Rotation paths and how fast each direction turns (degrees a step)
Each turn is a multiple of 5 degrees from 10 to 175, or 0.
Each row of a path follows its step; steps can be skipped.
path 1
step 0: -4  -3  10  13  5  -11  17  7  -2  3  1  5  -11  -17  5  -22  -15  5  -16  -15  -5  17  -5  2  0  16  -6  -8  1  5  -1  4  19  -1  14  -23  -8  -5  -8  -12  12  -12  5  -4  -22  16  2  8  -7
step 3: 15  -11  9  -16  3  3  17  10  0  -9  9  2  0  -5  -3  -19  14  3  -9  5  -9  -11  -23  8  2  -16  -5  8  16  17  -2  -14  2  2  6  6  -3  3  -9  -6  -3  -2  -17  -21  -10  -29  4  -6  -5
step 4: 9  -12  -7  -2  9  -19  -12  -4  -6  19  3  -9  5  2  4  13  6  7  -6  -15  2  9  2  -3  -14  -10  -17  -6  -8  16  -8  20  1  -4  -7  5  -8  7  -2  17  -11  16  -10  -33  -4  16  17  4  0
step 6: 4  -1  -2  1  6  -4  -2  10  -5  7  -18  10  17  -7  6  -22  2  14  -2  -7  -4  9  2  -2  -11  4  3  -28  8  8  -7  -7  -3  -6  32  -16  -10  15  12  0  12  -20  17  -7  1  8  8  -10  -7
step 7: 7  -4  8  3  -5  -4  -2  -14  9  12  -10  4  -35  -3  12  3  4  6  -8  12  -12  -8  -7  0  -3  26  -27  6  3  6  -5  4  -3  -22  0  -12  -5  -5  -3  -13  3  -3  8  -6  -13  7  -17  11  -14
step 9: -1  -12  3  7  -7  0  17  1  22  -8  9  18  -10  -6  -12  -6  11  14  4  -4  -9  -5  -11  -4  9  -14  -15  -10  -27  18  -12  5  0  2  20  -4  12  9  -14  2  -13  5  -17  -11  0  -15  5  -1  1
step 11: 11  6  -21  22  -3  -8  -21  -11  2  -6  6  -10  4  11  -6  15  -1  -8  0  -19  1  4  2  -12  -8  -12  -22  -14  -3  22  2  -12  -10  3  -10  -20  -1  28  1  6  2  -6  6  -4  -1  8  1  1  -3
step 12: 3  17  -8  -5  18  12  -15  1  7  -12  -14  15  -2  -6  -5  -35  -6  5  8  -4  -8  23  -15  -5  -3  7  -8  -4  0  7  7  -3  -1  -10  10  -15  -7  -15  10  -11  16  -3  6  1  -6  -11  8  9  -8
step 13: 1  -8  4  -19  -7  -4  -12  -2  0  16  -9  7  -20  4  15  -6  17  6  -7  17  3  -14  -6  4  10  4  -20  0  15  -3  3  -1  -3  -6  14  -17  -12  25  9  16  -1  -6  20  -8  0  3  10  -13  -13
step 15: 5  14  2  2  5  27  20  12  11  3  9  -5  -6  4  -3  -5  18  16  -8  -15  0  -15  -7  -7  2  -6  12  9  -7  14  4  -3  -26  12  20  -6  2  6  3  9  -8  -4  -14  -3  -2  -12  18  -13  5
step 16: 9  0  3  8  0  -23  -15  5  -1  3  2  19  -15  -6  12  6  17  8  -9  -14  -4  23  8  16  6  -10  -10  -23  -10  20  6  19  -7  -4  7  6  9  -5  -3  13  -5  -9  -16  -6  2  -4  -13  -4  3
Directions:
0  -2  2  -2  -5  3  -1  4  -4  2  -4  4  1  1  -5  -5  -1  4  0  -8  1  -5  -4  -1  -5  0  -1  0  -3  -1  0  1  5  -2  5  -4  -3  -5  -1  1  -1  3  -2  0  -3  -4  -3  -6  2 -> 120
-5  -7  -1  4  1  1  6  3  2  -1  3  -4  -4  -2  -1  1  -3  1  -7  -2  6  0  5  -1  0  -5  3  -1  -4  -1  2  1  0  1  3  -2  -1  1  3  3  2  2  -7  -1  -1  5  6  0  3 -> 70
-7  2  3  -1  -3  -3  2  -2  5  -6  -3  -2  0  4  2  -5  3  4  -3  8  1  -5  0  -2  -3  6  0  -2  1  -2  4  -3  2  -5  0  -4  -4  -2  -1  3  3  1  3  4  1  4  0  2  -4 -> 60
5  3  2  2  -3  -2  6  -4  3  -2  3  0  1  -1  -1  -3  0  -2  2  3  -5  -3  2  0  4  3  -1  -2  0  -4  -1  4  -6  -3  0  4  -1  -1  -1  6  -1  -3  -6  1  -7  1  0  -7  6 -> 55
1  -2  -2  1  -5  7  1  -5  -2  -5  -2  0  -7  2  1  2  3  -2  1  4  3  -5  0  -1  0  -7  -4  -1  3  1  -3  -4  -3  1  0  -1  2  3  0  -2  0  1  -5  2  -3  -3  -8  1  -5 -> 175
6  -4  1  0  -4  -6  2  2  -3  3  -2  -7  -2  -5  -6  -2  2  0  -2  0  -1  -3  -4  0  -1  2  3  -4  4  1  1  0  -2  -2  -3  1  -4  5  2  -8  -3  0  1  4  1  -1  0  4  3 -> 100
path 2
step 0: -2  7  6  -18  1  5  12  -4  -6  -14  21  -13  14  -11  5  -13  15  12  25  9  -3  11  21  1  8  -13  0  -7  10  4  0  20  -3  10  -8  0  2  18  1  9  -8  5  -3  -5  -14  -1  -10  33  2
step 5: 10  4  1  -6  27  15  14  -9  9  -10  17  -12  6  -25  6  -22  11  7  -10  14  7  13  -7  8  9  -3  2  -7  16  18  5  4  10  19  2  -5  -5  16  -18  12  1  4  -2  -2  -9  7  6  17  -1
step 6: 3  -10  -4  7  24  -11  -8  10  -16  8  10  0  -8  -9  -16  -11  2  18  -4  -5  -1  -5  10  23  -4  1  14  2  26  -3  4  19  1  9  1  4  9  -14  4  33  1  18  9  -15  -4  -1  -3  11  3
step 7: 10  -6  -2  0  17  -5  19  -23  9  -1  -4  2  6  -4  -9  5  3  5  10  -2  23  -32  11  -7  16  -12  11  -10  25  4  -3  -1  -10  24  3  -13  -17  7  -10  10  0  10  9  -15  1  0  2  2  1
step 9: 27  -4  7  -11  8  -18  6  -11  -11  -2  10  4  -3  -4  -6  16  -4  13  3  -4  0  -7  24  8  -17  -22  7  -4  20  -11  -7  24  11  10  -2  -1  15  3  -1  21  -2  4  -2  -6  -1  1  -5  23  12
step 10: -5  -11  -22  -9  3  11  16  -15  -6  -23  10  -2  5  7  2  -17  17  0  5  3  24  -5  7  -7  10  -7  -1  -9  16  6  0  10  -3  24  -14  -17  -1  16  -11  5  -7  17  7  -3  0  4  0  20  13
step 11: -4  -10  -6  11  -5  3  3  10  2  0  -11  15  -1  -11  13  0  4  14  3  0  -7  3  0  16  0  -10  8  -10  23  9  11  29  -5  18  -13  6  -7  -16  0  36  -15  9  -7  7  8  14  -8  16  5
step 12: 18  0  10  4  20  -22  23  -16  1  -9  0  -19  -6  -3  6  7  -4  5  12  -3  12  -12  16  -4  -9  -5  -1  -12  16  9  -15  10  -10  13  -9  -20  -11  8  16  18  -5  7  -13  11  8  -4  -7  15  5
step 14: 18  -5  11  3  15  -9  10  -10  -1  -8  2  13  -8  -13  9  -5  9  2  -22  9  0  -11  -8  12  -22  -11  13  3  13  10  11  26  10  17  8  1  3  -7  2  31  8  10  -5  5  4  18  4  9  4
step 15: 5  -19  -6  12  33  2  5  -9  -13  -12  4  -27  3  -17  -13  -17  1  8  0  -2  17  -13  -3  16  1  2  -2  -13  17  14  -11  1  -4  10  -3  -18  -8  18  -6  9  -4  14  -2  2  2  -8  -9  8  5
step 16: -11  3  -10  -13  13  -9  8  -4  6  3  -2  14  -5  -8  -4  -6  2  17  -5  8  -5  -13  5  21  22  2  20  -4  19  -10  13  5  -12  4  14  -1  -17  -4  -1  31  -22  21  3  -5  -12  7  -9  7  -4
Directions:
5  1  1  -6  3  1  1  0  2  -1  -8  4  -3  -3  -1  3  -5  1  1  2  -1  -5  1  -6  -2  -1  0  0  -2  4  -2  5  -3  1  1  -5  8  0  2  1  2  -1  -2  -5  -4  6  -1  -4  -3 -> 145
5  1  -1  -2  5  1  0  3  2  -1  7  2  0  3  -1  1  2  4  -4  2  -1  2  2  -4  -2  -1  1  4  1  -3  3  1  8  -2  -2  -2  -1  1  2  -8  -4  0  -11  -2  -1  1  3  3  -3 -> 85
4  -2  1  -6  -6  0  -2  -1  2  3  2  2  3  3  -4  4  2  4  2  3  -1  1  4  2  3  0  0  -5  1  -1  1  1  -1  -2  -3  -7  3  -2  -8  0  -1  -1  4  -8  6  -4  3  -1  2 -> 35
-1  7  1  -5  1  8  -1  3  1  -4  -2  -2  3  -2  2  -7  0  -2  0  -4  6  1  1  1  1  -3  1  -3  4  -1  -2  -3  -2  0  -3  -6  -2  7  -2  -5  3  -2  0  0  4  -1  -4  -1  -5 -> 140
1  -3  1  -2  -5  -1  6  2  -6  -2  -5  -4  -1  3  7  0  4  2  -2  2  -3  5  -1  -2  -1  0  -1  -3  -1  0  3  8  -2  1  -4  -2  -4  2  8  -2  -1  -4  -1  0  4  0  -1  -2  4 -> 35
-7  -2  -2  -7  -1  2  2  0  0  -2  2  3  7  8  -1  0  5  1  2  3  3  -8  2  0  2  0  2  5  -3  -4  0  1  -1  3  2  1  -5  -2  3  2  6  -1  2  1  0  4  2  -2  -1 -> 115
